Each row has a name. Each question is about the rows just above it.

<105>: [ 92 109 116 115 106 127  94 120 101 111 106 119 124 112 126 106  95 119
  99 105 112  93 100 125 109  98 108 127  87 111 122 125  85 122 101 119
 100 127 166 134 145 151 164 163 128 166 162 131 145 162]
<55>: [108 185 150 198 159 138 148 135 120 198 167 183 132 157 175 139 115 104
 152 101 157 166 130 140 162 121 134 173 174 149 138 147 130 125 135 146
 146 130 178 161 163 163 159 161 152 152 133 155 176 145]
<129>: [119 105  97  99 107  88 118  94 111 103 107  95  90 102  89 107 116  94
 114 107 102 119 113  89 105 113 105  88 125 102  91  90 126  92 111  95
 112  87 107 123 117 114 103 102 121 100  92 118 120  96]
<88>: [106 173 167 194 154 170 128 158 121 186 160 187 162 168 188 148 112 140
 143 118 159 140 133 168 156 121 140 188  98 156 162 172 114 159 138 165
 103 166 166 134 145 151 164 163 128 166 162 131 145 162]
<12>: [106 173 167 194 154 170 128 158 121 186 160 187 162 168 188 159 112 140
 143 118 159 140 133 168 156 121 140 188 139 156 162 172 114 159 138 165
 103 166 166 134 145 151 164 163 128 166 162 131 145 162]
<205>: [106 173 167 194 154 170 128 158 121 186 160 187 162 168 188 148 112 140
 143 118 159 140 133 168 156 121 140 188 139 156 162 172  97 159 138 165
 103 166 166 134 145 151 164 163 128 166 162 131 145 162]
<206>: [107 186 151 199 159 139 148 136 120 199 167 185 133 157 176 140 115 104
 152 101 158 166 130 141 163 122 135 174 174 150 139 149 130 126 136 147
  89 131 179 162 164 164 160 162 152 152 134 155 177 146]
<83>: [107 186 151 199 160 139 149 136 120 199 167 185 133 157 176 140 115 104
 152 101 158 166 130 141 163 122 135 174 174 150 139 148 130 126 136 147
  89 131 179 162 164 164 160 162 152 152 134 155 177 146]
<175>: [191 113 147  99 139 159 150 162 178  99 131 114 165 141 122 159 184 194
 147 197 140 133 169 157 136 177 163 124 125 149 159 149 169 172 163 151
 210 167 120 137 135 135 139 136 147 146 164 144 122 152]
<8>: [ 92 109 116 115 106 127  94 120 101 111 106 119 124 112 126 106  95 119
  99 105 112  93 100 125 109  98 108 127  87 111 122 125  85 122 101 119
 100 127 106  89  95  99 110 112  90 114 122  94  93 118]
<7>: [108 183 155 199 159 146 145 141 121 197 166 186 140 160 180 142 115 112
 151 105 159 161 131 147 162 122 136 178 167 152 147 154 127 133 137 151
  92 139 177 156 160 162 161 163 147 156 141 151 171 150]
[107 186 151 199 159 139 148 136 120 199 167 185 133 157 176 140 115 104
 152 101 158 166 130 141 163 122 135 174 174 150 139 149 130 126 136 147
  89 131 179 162 164 164 160 162 152 152 134 155 177 146] is in which row? -> <206>
Whose row is [107 186 151 199 160 139 149 136 120 199 167 185 133 157 176 140 115 104
 152 101 158 166 130 141 163 122 135 174 174 150 139 148 130 126 136 147
  89 131 179 162 164 164 160 162 152 152 134 155 177 146]? -> <83>

<206>: [128 156 125 125 140 129 130 126 127 141 139 115 115 123 118 143 139 102
 104 104 123 131 141 143 117 122 110 160 126 107 129 120 131 125 130 164
  78 122 136 127 117 119 139 112 129  42 100]
<175>: [128 156 125 125 140 129 130 126 127 141 139 115 115 123 118 143 139 102
 104 104 123 131 141 143 117 122 110 160 126 107 129 120 131 125 130 164
  78 122 136 127 117 119 154 112 129  42 100]
<55>: [117 107 141 123 149 133 136 116 110 117 122 131 130 169  94 153 159 141
 128 119 120 134 150 150 142 142 101 100 129 121 126 119 130 123 130 147
 151 124 129 132 125 168 144 133 135 139 116]
<105>: [128 156 125 125 140 129 136 126 127 141 139 115 115 123 118 143 139 102
 104 104 123 131 141 143 117 122 110 160 126 107 129 120 129 152 128  99
  88 107 128 143 127 138 154 136 103 149  91]
<83>: [143 143 126 117 143 123 130 128 112 131 168 119 125 117 108 107 142 137
 134 119 159 150 158 130 137 136 111 125 157 162 117 129 125 114 123 150
 119 107 133 146 134 135 134 126 134 143 160]
<88>: [125 132 143 114 117 121 127 135 147 116 129 102 141 138  92 132 168 131
 121 138 103 148 105 160 127 134 134 112 129 121 133 127 130 135 129 122
 123 179 126 122 138 137 128 123 115  77 138]
Which row holds [143 143 126 117 143 123 130 128 112 131 168 119 125 117 108 107 142 137
 134 119 159 150 158 130 137 136 111 125 157 162 117 129 125 114 123 150
 119 107 133 146 134 135 134 126 134 143 160]? -> <83>

<12>: [138  94 166 137 153 164 166 158 140 115  91  77  80 101 136 171 194 194]
<105>: [ 78 129 165 143  83 104 189 163  74  76 150 197 140  58 100 183 162  94]
<83>: [189 131 166 139  79 115 195 145  65  90 165 137 108  56 137 188 132  78]
[138  94 166 137 153 164 166 158 140 115  91  77  80 101 136 171 194 194] is in which row? -> <12>
The row with [ 78 129 165 143  83 104 189 163  74  76 150 197 140  58 100 183 162  94] is -> <105>
[189 131 166 139  79 115 195 145  65  90 165 137 108  56 137 188 132  78] is in which row? -> <83>

<157>: [186 142  80 188]
<129>: [ 96 132 140 187]
<55>: [ 96 132 186 154]
<206>: [ 80 132  81 188]
The one value in <157> and <55>: -> [186]
The one value in <55> and <157>: -> [186]
Where do [186 142  80 188] appear? -> <157>
Shared by <206> and <129>: -> [132]
The one value in <129> and <206>: -> [132]

